One turn moves every row onto another: examples first, then more rows asked:
K115: [-12 -33   1  -4 -14   8  10  -5   6   7   1 -20   3  -1   8  17 -21  -3
  -5   9 -28 -11  -3   4   0   0   3  -1]
K313: [ -3  26   3 -11   7  -1  19 -10   8   5   1  -1   1   6  -5  26  13 -12
 -15  -7  -6  20 -16  -3   9  19 -18  -5]
K463: [ 15  12   1 -16 -24  -3  -5 -31   2  19  -1  10   4 -14   0 -17 -16  -6
   7  -8  -3  -6   8   5  14   4   3 -22]
K748: [ -1 -22   3  14  -2  -8  -6   9   1  29  -4   5   2  12  -9  -1  -8   7
  -9   3  19   8   8  21 -22  -5 -24   3]
K65: [  6  16  -5   4  -5  26   1 -32   2   4   1   7   8  -2  -1 -12 -13 -11
  14 -17   9  11   9  19   9   8 -13 -16]
K938: [ 41   2  -2  -7   4   3   1  -8  -3   7   7  -1   2  -4 -18   0  -7   5
 -20   3  42  12  -5  -4   3   4   7  -1]
K403: [  9  -3  -6 -12  -7   9   1 -16  -6   9  -5  -4  40 -16  -6   6  -2  13
   4   2  15  -5  -6  -8 -12 -30  16   8]
K306: [  6  12  -4 -20  -1  -2   2 -15   1 -13 -12   1 -14 -21  17 -16   8  -5
   6   7   0   2 -36   4 -11 -18   5 -12]
K189: [  7  21 -10   4 -11  32  13  -4   6   4  25   5  17 -25   9 -11  -2   8
  -2  11  13  -4 -18  -2  18 -11  -6  -8]
K300: [  0 -11  14 -20   4   2  30  23  -3   3  -3   2 -17   9  -2  10 -11  19
  17  -9  13  -9 -13 -11  -3  -2   2 -18]
K12: [ 11  -3 -10 -22 -14  20 -10 -23   5  -3   4  -4  29  -2 -14   9 -14  -6
  -1   1  18  -2  -2  21  -5  -4   0  -6]
K270: [  5   4   7   5  13  -3  -7  -7 -25  17 -13  24  17 -18   4  -6  17  -7
  20  -7   1   4  10  11  24   3   3  -9]
K702: [-17  -4  12   0   5 -22 -10   6   0  14   1  22  -9  12 -11 -10  -5  23
   1  22  -3  -6 -17   1 -19  15  13  15]
K614: [-24  -3   1  24  11  -1  -3  -3  -3   0   5  53  -5   0  -1  -2 -14  -1
  -4   4   8   3  -3  -4  12   0  13  -5]
K836: [ -5  16   0  23 -19   7   3  -7 -20   4   1  27  15   6  -4   0   3 -10
   3  -9 -17  10 -27 -10  18   7   1  -5]
K521: [-19   0   9  14  18 -13  11   3   7  -9   9 -13 -21  -2   1  13  11  -3
 -10   2  13  -9 -12  16  10  15  20  14]
K15: [-17  14 -16   3  14  -4  -7   6  21  27  -1  23   0   9   5  27 -19   7
  -3  15 -15  13  -2  -8 -10  -2  -1   0]
K840: [ -4 -22  -1  24   1  14 -10  12   6   3  -7   8   1 -10   3   5  -1  11
 -10   5  -8  19  11 -21 -19 -25  -7   3]
K622: [ -5  29  -2   6   4 -13  -4  18  -6   5 -11   6 -11   0  -4 -13  22  16
  13   9   9  -1  -4  31  -3   6  11   6]
K558: [  9   3   2  30  -3   4   1   0  -5   1   2  19  -2  -8  23  15   8   5
  33  -7 -18   8  -1  -3  -7  -3  21 -13]
K24: [  7  14 -11   9  -3   5  12 -11   0  -4  23 -11   8   5  13  -1   1  34
 -12   2  24  -7 -10  -8   7 -22  -3 -22]
K90: [ -1 -14  -5  10   2   1  -3  13 -10   8 -11  16 -12   8  14  22  10   9
  -4  -9 -13  11  11   0 -35 -11  -7   1]
K632: [-13  -8   8  45   7  -2  -6  -1   4   7   1   2  -4  -4   4   9   5   2
 -34  -7 -14   8   2  -3   8   1  14   4]
K481: [  0   3  -5  26   5   9   4   7   9   5   2  16  21 -10   4  10 -25  11
   0 -17  -5  32  -5 -22  -7   6  17   7]
K683: [ -6   4  -3  -4 -17 -24   3  -4  -7 -13   5 -12 -18 -19   8   2  15  17
  16  15 -14 -10  -4  -5   3   4   2  10]
K461: [ 16  17  11 -19 -12  10   8  -1   0   7   2   8   1  -5  10 -14  10   7
  -5   8  49 -12  -4   0   1   6  -4   6]
K937: [ 15  -1   6  -7  -1  21  -2 -13  -6 -11  -8   3   8   7  21  -1  15  20
   0   5  13 -11  -6  -9  -9 -25  10 -32]
K834: [ -3   2  12  23   6  25  -6 -10  13 -11   3   1   7  18  20  -4  -3  -8
   4  -5   1  18 -10  11  -6  17 -10 -25]
K604: [-40  -3   3 -33   2  -5   8  -4  -3   5   8   4   6   2 -10 -25  -5  -5
  11   7  17   1  -7  -2   0   1   2  -1]
K363: [ 15   5  12  13  14   9  -1  12  18  12 -10 -10  18  -6   5   5 -22   6
   9  -5  -1  10 -21 -23  22  17  17   2]
K901: [ -8 -13   8 -19   8   3 -13  -1 -10  26  12  -1  12  20 -10  21  -3  -8
  13 -15  -9   5   5  -3   2  20  -8   1]
K980: [ 10  -5  17 -10   2  -2   7 -11 -19  -4 -27  -2 -23  -5  18 -17  13   1
  10   6  13  -7  -6   0 -10 -19  13  -2]
K868: [  4 -10  21   8  20   4  -4   2 -11  10 -18  -6 -16  -6   4  -2   3 -16
   4  18  14 -12  21  12 -16   5  20 -10]
K918: [-18 -11  -3  23   0  -3 -21 -11 -13  17  13   1  -3   6 -20  -1   1  -3
  -1  -4   4   0   0  23 -21  15 -14   8]
K998: [-15  -2   8  50   4   7  11  -6   1   7   6   1   5   1  -7  -6  -3   6
 -28   7  10  -9   0  -4 -14   3  -8   6]
K976: [ -2  18 -11  15   2 -11  17  -3  18   8  -7  10   1 -22  15 -11 -19 -18
  -1  15  15  14  -6   3  18   7  26   5]
K552: [-15   4 -18 -21  -5  -1  -5   6   1  17 -12  -1 -21   1  -8  25   6  -1
  -8   0  -8  -1   9 -22  18   0  -2  10]
K538: [ 32   7   1   7   3   2   1  -7  -1   2   8 -24   0  -5   0   5 -10   4
 -30  25  12 -14 -10   3  13   1  19 -11]
K605: [ 15   8  14 -26 -19   8   3   5   3  31   2  -7  16 -17   5   5   2   2
  -6  18  10   3  -9 -19   8 -26   6  -1]
K420: [-33   6   7  30  14 -10   4  -9  -3  13   4   4   0  -4  -7  -9  -2  16
  10  -8  36  -5  -4   3 -12   0  19  -1]
K856: [ -4 -21  -5 -10  11 -15   6  20 -15  29   9  -4 -15   9  -6  13 -22  20
   1  -1  10   8  -9 -14 -14   1  -4   0]
K309: [  2  30   4 -27  21   2   7  -4  -7   1  -1 -11   7  -5  12 -11  -8  -6
 -31   2  -6 -13   1  -5  12   6   1  -7]
K561: [  5  13   6 -10   4   2  13  -4   1   7   4 -38   3  -2   4   2 -17   0
 -24  11 -27   3  -7  -3  15  -3   2   5]
K153: [ 11  13  -4 -12   3   4  19   7  -1  28  -1  12  -1   8  20 -12  -6  15
  12  13 -15  11  -6 -30  -7  11   1 -22]
K655: [-21  20   5  13   3   2   0  -4  -1   0   7  -7  11 -11  -9   3 -22  -8
  39   0  31 -13  -2   3  -1   0   8  -5]

K614 moves to K15
K24 moves to K403
K655 moves to K363
Where do these go?
K918 moves to K632
K270 moves to K313
K901 moves to K521
K12 moves to K538
K189 moves to K605
K306 moves to K463
K998 moves to K840
K976 moves to K153
K481 moves to K856
K980 moves to K65
K115 moves to K868
K622 moves to K836

One turn moves every row onto another: examples first, then more rows asked:
K464: [  6  15 -13 -18 -17  -8 -30   9  10  13 -35  -8   5]
K982: [-26 -13  -6   2  -8  -5   5   9  10  13   3  -7 -14]
K234: [ -3 -10 -18  -1  25  -7  -2  32   3   1   6 -10  -3]
K816: [ -3  13 -20   6  -9   7  -8  12 -17  38 -32  -2 -19]
K46: [ -1 -14 -13  -5  19  -1   3  20   5  -1   4 -14  -4]
K995: [  9   4 -34  -6  -5 -16 -18  20  10  18 -37  -2   8]
K780: [-17  22   3  -3  10  -4 -18  11   3 -10   6   1 -27]
K177: [ -5   0 -15  -3  28 -10 -13  42   0   3   9  -9  -3]
K768: [-13   6  -5   2  10  -2   0   1   7 -11   3   2 -26]
K978: [ -8   9  -6  -8  25  -8 -23  43  -2   3  11 -11  -4]
K858: [  4  23 -19 -15  -8 -15 -39  27   6  18 -32  -4   6]
K932: [-18  25  -1   0  16  -9 -21  20   1  -7   8   4 -26]
K16: [ -2  14 -23   8  -5   5  -9  17 -18  40 -32  -1 -18]
K20: [-15  14 -17  10  24 -14  -9  26   2  -4   5   8 -23]
K272: [ -5  21 -19   6  -4   3 -18  23 -20  41 -30   0 -19]
K946: [  1  22 -26  -7 -10  -2 -31  45 -16   7 -24  10   5]
K253: [ -4  19 -12   2 -12   9 -15  11 -19  37 -31  -3 -20]
K583: [ -4  17 -22   8  -3   3 -13  22 -19  41 -30   0 -18]
K122: [  4  22 -13 -19 -14 -11 -38  18   6  15 -33  -7   5]
K185: [-27  -7 -19  11   7 -17  -1  34   7  20   6   1 -12]
K653: [  4  12 -13 -16 -27  13 -20  16 -10  -1 -29   1   2]
K553: [-15  14   2  -3   7  -2 -10   3   5 -12   4   0 -27]
K689: [-31   7  11  -9 -12  -4 -18  15   6  13   8  -9 -18]
K551: [ -5  22 -12   1 -10   7 -20  16 -19  39 -30  -3 -20]
K833: [-25 -14 -16   8   0 -11   6  20   9  17   4  -2 -13]
K693: [-31   5 -13   7   8 -19 -14  41   4  22   9   1 -12]
K948: [ -5  23 -15   3  -7   5 -20  21 -20  40 -29  -1 -19]
K776: [ -4  15 -15   3 -11  10 -11  10 -17  38 -32  -3 -20]
K729: [-12   3 -14   7  16  -7   4   7   7  -9   2   5 -24]
K242: [  8   6 -20 -15 -16  -8 -21   6  11  12 -37  -8   6]
K826: [-33  15   8  -7  -6  -9 -25  27   3  16  10  -6 -16]
K541: [ -7   8  10 -20  11   3 -23  22   1  -4  11 -18  -8]
K205: [  8  -2 -32  -4 -17   6  -5  22  -9   3 -31   7   5]
K851: [-17  22  -9   6  22 -13 -17  27   0  -5   7   7 -24]
K979: [  7   2 -22 -11 -24  11  -9  14  -9   0 -31   2   3]
K186: [ 10   2 -28  -9 -11 -11 -16  11  11  15 -38  -5   7]
K238: [  7   2 -38   0 -10   0  -9  35 -11   6 -29  10   7]
K713: [  7  11 -33  -5  -2 -19 -26  29   7  20 -35   0   9]
K528: [ -5  -2   6 -18   8   6 -12  12   3  -6   7 -19  -8]
K324: [ -9  13   4 -15  17  -3 -28  34  -2   0  12 -15  -7]
K393: [ -2 -12  -3 -12  11   4  -1  12   5  -5   5 -17  -6]
K760: [-32  14  -2   0   3 -16 -24  39   2  20  11  -2 -14]
K722: [-13   6 -18  11  22 -12   0  18   5  -5   3   8 -23]
K517: [  5  19 -27  -9  -3 -19 -34  32   6  20 -32  -1   8]
K531: [-28  -4   6  -6 -14  -2  -5   7   9  12   5  -9 -17]
K540: [  4  12 -35  -1  -7  -3 -20  44 -14   9 -27  11   7]
K475: [  1  25 -15 -14 -17   4 -35  37 -15   5 -24   6   3]
K933: [  1  21 -10 -18 -25   9 -31  25 -13   1 -26   3   2]

K776 moves to K583
K693 moves to K689
Where do these go?
K205 moves to K946
K234 moves to K324
K851 moves to K553
K186 moves to K517

